The rows of T fall into several groups, which share some directions, and each row is roughly a mix of its group's hidden directions.
T:
[[-0.52 -2.47 -2.24  2.03 -2.80  1.44 -1.11  0.98  2.94 -3.70]
 [ 3.77 -0.73  3.32 -3.11  2.16  1.32  2.64 -0.08  0.94  0.52]
 [-0.38 -3.33  1.12 -1.09 -3.01 -1.46 -2.00 -3.33  1.73  2.67]
 [ 2.12 -1.17  2.42 -1.07  2.56 -0.22  2.89  0.38 -4.16  2.18]
 [ 1.47 -2.52  0.33 -1.62 -4.18 -2.62 -0.61  2.09  0.82  3.02]
 [ 0.31 -0.87  5.30  0.20 -3.21 -2.31  1.07  1.19 -0.44  1.63]
 [ 2.29  0.65 -2.22  0.23 -1.78 -2.32  4.11  3.66 -0.39  0.57]
 [-0.61  1.26 -0.13 -1.21 -1.84  3.55 -4.14 -1.38  2.31 -2.51]
 [-2.27 -0.38 -2.03  3.36  2.36  0.84 -3.31 -3.46  0.30 -0.20]
 [-0.57 -0.67 -5.03 -1.44  0.49 -2.29 -0.56  2.79  2.59 -1.23]
 [-1.36 -0.19  1.08 -2.89  2.77  1.87  0.07 -1.83 -4.73 -1.33]
 [-1.77  0.27 -0.45 -1.60 -1.40  1.72  0.01 -1.97 -5.73  1.55]
 [ 0.63 -0.50 -3.88 -3.17 -0.07 -2.38  0.51  1.16  1.91 -3.65]
 [-0.10 -0.09  1.62 -1.35 -1.82  3.55  1.08  0.54 -5.12  1.39]
 [-1.72 -1.66  4.01  0.35 -0.99 -0.10 -3.30  1.15  3.32  1.98]
 [ 3.13 -0.56 -0.30 -1.19  2.79 -0.33  1.96 -2.68  1.26 -4.23]
 [-0.46 -0.01 -2.01  1.69 -0.74 -4.02  2.16 -0.45 -3.88  2.51]
 [ 3.53  1.41  3.16  0.55  1.60  1.48 -3.98  0.64 -1.44 -1.52]
 [ 2.90 -1.56 -0.74 -3.26  4.06 -0.24  0.79 -0.54  1.89  2.64]
 [-0.71  0.52 -0.38 -4.75  1.32 -1.80 -2.52 -3.80 -0.73 -0.45]
 [ 4.82  1.35  2.36  1.78 -1.17  2.14  0.28  1.07 -0.56  2.95]
 [-3.00 -2.64  1.86 -3.33 -0.54  0.09 -1.72 -0.98 -0.39  3.89]
 [-0.14  1.26  1.81 -1.39  4.46 -3.17  0.15 -1.47 -3.26 -0.71]
 [-2.03  0.52 -3.35  0.15 -1.96 -0.13 -1.15  3.47  2.37 -3.39]
 [-1.94 -0.96 -1.04 -1.85 -1.73 -4.06  2.12  2.27  3.42 -0.28]
 [-3.94  0.69  2.45 -1.06  2.12 -2.42 -1.31 -2.14 -0.54  3.16]
 [ 1.13  1.42 -4.51  4.08  2.59  0.44  0.20 -1.47 -0.71  0.26]
 [ 0.27  2.71  1.26 -1.69 -0.05 -4.02 -0.90 -2.27  0.13  4.00]
 [-2.90 -4.55 -0.56 -0.65 -1.37 -1.19 -2.51  0.12  1.47 -2.90]
 [-2.07  1.83  3.97  0.14  0.55  1.21  1.31  2.96 -2.81 -2.55]
 [-0.68 -2.32 -2.14 -0.72 -3.56 -0.38 -0.78  4.57  1.62 -1.46]
 [ 2.17 -1.82  2.93  3.65  0.80  3.27 -0.92 -2.73 -0.06 -0.69]
 [ 2.78  1.48 -1.16  2.39 -2.65 -1.80 -1.66 -1.29  0.06  4.28]
 [-0.10  1.99  1.22  0.58  3.73 -1.46 -1.22 -2.43 -2.84 -3.58]
 [-0.09  1.62  2.46  2.72 -0.15  5.25 -1.52  0.59  0.11 -1.91]
 [ 0.78  3.55 -3.79  0.11 -2.94  1.11  1.02 -0.84  3.24  0.58]
 [ 0.29 -0.47 -2.43  1.63 -4.43 -0.06 -0.62 -0.12  4.16  1.95]
 [-0.51  4.74 -1.92 -0.86  2.89 -1.46  3.21 -0.35 -1.41  0.14]
 [-1.72 -0.30  4.39  0.51 -2.57  0.51 -1.56 -2.10  0.27 -3.70]
 [-0.09 -3.97  0.36 -3.35 -1.23 -1.80  2.19  0.37 -1.91  3.10]
 [-1.57 -0.76  1.51 -2.92 -4.46 -3.51  0.19  1.48 -1.31  0.03]
 [-2.23 -0.18 -2.70  1.07  1.07  1.44  4.28  3.47 -0.81 -1.54]
 [ 2.53 -4.37 -0.57 -3.15 -2.82 -0.58  1.41  0.68 -1.20  1.46]
 [ 1.81  3.16 -2.85  1.86 -2.15  3.24  1.60 -0.70  2.65 -0.01]
 [ 2.62 -0.15 -3.25 -0.58 -0.67 -2.59 -2.93 -2.96  2.71  0.63]
 [ 1.25  0.90 -0.98 -2.74  0.00  2.73 -2.26 -3.17  1.57 -3.75]
 [-3.69 -3.41 -2.07  0.80 -1.84 -0.86  3.49  0.97  1.39  0.82]
 [ 1.97 -2.40 -0.68 -0.91  2.41 -1.03  0.64  2.23  4.98  1.41]
 [-3.52 -0.16  3.29  2.97 -0.68  2.20 -1.49  2.56  0.14  1.98]
 [ 0.41 -0.77 -1.34 -1.29 -2.29 -4.92  0.70  1.68 -0.88  3.51]
 [ 2.76  1.01  0.55  2.69 -1.77 -0.91  3.43 -1.42  0.84  3.93]
 [ 2.23 -2.12 -3.33 -0.87  1.46 -2.16 -1.01 -2.32  3.69  1.38]
 [-0.04 -1.02 -0.53 -2.80  1.33  1.52  3.35  3.35 -3.58  1.24]
 [-0.29  0.01  3.26  0.98  0.52  1.25 -0.26 -3.83 -3.49  3.10]
 [-1.83  1.67  0.92 -0.19 -1.57  0.79  0.07 -1.40 -6.16 -0.17]
 [-1.84  1.27  0.41  3.56 -1.73  3.01 -2.66  0.46  3.59 -0.12]
 [-3.15 -1.54  2.38  1.47  3.62  1.52 -0.48 -2.91 -2.19  1.04]
 [ 0.87 -0.58 -0.36  1.87 -1.60  0.35 -0.03  2.34  6.09  0.11]
 [-0.65  0.47 -3.41  2.36 -2.65 -3.84 -1.01  1.57 -0.31  2.63]
 [ 0.54  1.53 -3.54 -4.50 -2.39  0.55 -0.97  1.33 -0.87  2.26]
 [ 1.89  0.37 -3.63 -2.00  0.00 -0.22 -3.18 -3.86  1.81 -0.84]
 [-0.27 -3.62 -1.72 -4.51  0.16  2.39  0.74 -0.55  2.28  1.34]
 [-5.62  0.03 -0.69 -2.78 -1.66 -0.96  1.14  0.08 -2.29 -0.18]
 [ 1.76  0.89  3.57  2.13 -1.11  4.22  0.51  2.99 -0.46 -0.58]
 [ 2.86  0.26 -1.70 -1.25 -3.44 -4.43 -0.27  0.47  0.90  2.20]
 [ 3.37 -0.25 -1.74  2.56  0.64  0.26 -2.54 -2.82  3.74 -0.44]
 [-2.22 -0.33  2.39  1.31 -1.56 -4.20 -2.23  1.50  1.66  2.74]
 [ 1.06 -2.47 -2.52  1.05 -2.72  4.19  2.88 -0.01  1.36 -0.51]
 [ 0.40 -2.22 -3.71 -1.31 -0.20 -2.02 -0.44 -1.19  4.40  2.09]
 [-0.93  2.44 -1.78 -5.36  1.42 -1.17 -1.92 -1.66 -0.97 -0.70]
 [-3.98 -1.68 -1.69 -2.90  2.70 -1.75  0.62  1.39  2.63  0.72]
 [-3.94 -3.18  1.90 -1.47  2.02 -1.92 -0.36  2.38 -2.19  0.47]
 [-1.94 -1.55  0.37  2.04  1.78 -0.45  0.84  4.94  3.15 -1.06]
 [-0.52  5.19 -1.57  1.59 -0.35 -1.45  0.95  3.45  1.20  1.15]
 [ 4.76 -0.24  2.82  0.88  0.82 -0.39  1.56  0.61  2.23  3.16]
 [ 1.96 -3.35 -2.98 -3.25 -0.51  0.65  0.18 -2.31  1.37  2.76]
 [ 4.84  1.38  0.91 -2.39  0.51  1.60 -0.77  2.66 -2.77  0.03]
 [ 1.65  3.08 -2.35 -3.17  2.53 -1.12  1.98  0.63 -2.61 -1.87]
 [ 0.00 -1.04 -1.55  1.79  3.89  0.76 -1.63  1.73  1.76  4.35]
 [-1.83 -0.63  0.08 -2.68 -0.40  4.59 -0.64 -2.76 -3.00 -0.91]
 [-2.82  3.10  1.32 -2.87  2.14  0.87 -3.16  1.65 -1.19  1.72]
 [ 0.93 -1.34 -1.23  0.41  4.90 -0.67 -1.43  0.02  4.37  0.32]
 [-1.65 -0.24  1.31 -1.53  0.12  2.05  0.54  5.85  1.91  0.87]
 [ 1.76 -0.86 -2.89  2.68  0.64 -0.50 -1.99 -0.50  3.70  3.48]
 [ 1.53  0.39  0.48 -0.66  0.47 -1.32 -5.01 -0.79  0.39 -4.37]
 [ 0.25 -1.59  3.15  1.35 -0.78 -2.01 -2.87 -4.22  1.40  1.74]
 [ 0.76  0.68  0.28 -2.77  0.25  2.64  3.03  4.69  0.42 -1.70]
 [-0.12  2.50  3.40  0.67 -0.79 -2.25  1.83  1.71 -2.66 -3.57]
 [-2.17 -1.70  0.95  3.25 -2.18  2.30 -2.32  3.02  2.54 -0.07]
 [ 4.18 -0.25 -1.42  1.02 -0.09 -3.03  3.77  0.79 -1.36 -1.88]
 [ 0.39 -0.60 -1.39  2.96 -0.05 -2.26 -3.95 -3.02  2.82  1.01]
 [ 1.05 -0.34  0.73 -1.30  3.79  3.10 -1.37 -2.98 -3.32 -0.93]
 [-0.08  1.35  0.27  4.65  2.04  4.02 -1.67 -1.44  0.40  1.10]
 [-1.65  1.56  2.41 -0.78 -3.89 -1.36  2.42  1.75 -1.16 -3.35]
 [-0.82  0.24  1.51 -0.05  3.84  4.54 -1.89 -1.36 -0.85 -2.35]
 [ 2.32 -2.78 -1.93 -2.24 -2.71  3.18 -0.11 -2.08  1.74  1.82]
 [-0.52 -0.11  3.17 -2.53 -0.01  2.58  2.06  2.00 -4.25 -0.54]
 [-0.33  0.35 -3.37 -2.34 -3.21 -4.08  0.61 -0.09 -2.36 -0.26]
 [-3.71 -0.05  2.76  1.86 -3.01 -0.59 -0.94 -1.59 -3.53 -0.04]
 [ 1.85  0.34  0.79  3.31  2.49  1.88  0.85  3.16  2.68  2.69]
 [-1.04  0.91  2.35 -0.48 -5.13 -1.33  0.90  1.76 -3.00  1.19]
 [-1.11 -1.69 -2.44 -4.31  2.23 -1.28 -0.28  0.63 -0.69  3.72]
 [ 4.49  0.53  0.43  3.27  1.72  1.70 -2.22 -1.64  2.13 -0.87]
 [ 1.29 -0.72  4.02 -1.94 -0.88  1.01 -2.72 -2.33  1.55  3.29]
 [ 2.80 -0.21 -4.23  1.65  1.61 -3.11  0.84  0.60  2.76 -0.72]
 [ 1.77 -0.22 -4.09  1.18 -3.19 -0.26  3.10  1.46  2.03 -1.64]
 [-2.69  1.29  0.54 -1.11 -1.88 -1.42  1.29 -0.12 -5.69  0.23]
 [ 3.22 -0.15 -1.40  1.65 -4.40 -2.79  0.93  0.17  1.64  2.06]
 [-4.65  0.94 -0.15 -0.02 -2.80 -0.32  0.85  2.11 -3.00  2.32]
 [-1.27 -1.71 -3.02 -0.51 -3.18 -0.98  0.41  0.91  2.28  4.34]
 [ 3.23  1.89  3.74  1.17 -3.61  1.88 -1.01 -1.36  1.06 -0.23]
 [-2.35 -0.38 -0.67 -2.33  1.53  3.74 -3.67 -0.23  2.64 -1.28]]
One row of each group comes first, with its name. Which group is each row after those in?
[-0.98  1.47  0.26  2.02 -1.22 -4.21  0.53  1.85  3.81 -2.31] -> (9)
[ 0.34  1.21 -4.05 -3.85  0.92  1.74  1.96  2.62 -1.48  0.73] -> (29)
[-1.30  2.09  1.17  2.92  1.38  2.89 -0.82  4.74 -0.28 -0.74] -> (129)

[ 1.66 -1.73  1.06  0.19 -0.64 -3.07 -0.37 -5.66  0.71  0.79] -> (129)
[-3.42 -2.01 -1.87  0.90  1.41 -3.33 -1.42 -2.55 -2.06  2.04] -> (29)
[-0.29  3.16 -1.98  3.74  1.57 -1.37  3.09  1.14  0.42 -2.60] -> (129)
[ 3.41 -0.81 -2.41  2.22 -1.25  1.87 -2.09 -2.13  1.69  3.20] -> (9)
[ 2.35 -0.15  2.73 -2.17 -0.74  2.07 -1.41  2.20  4.54  0.27] -> (29)
[-3.81 -2.48  1.81 -1.07  2.05  2.39  1.16 -1.82 -1.57  2.80] -> (129)
[-0.41  0.28  0.76  2.55 -3.42  3.44 -0.04  3.29  1.81  2.24] -> (9)
[-2.24 -1.06 -2.28 -2.22  1.48 -3.60  0.83  0.30 -2.42  3.46] -> (9)
[ 3.29  0.79  2.34  1.20  3.93  1.72 -1.20 -1.25 -0.47 -3.17] -> (9)
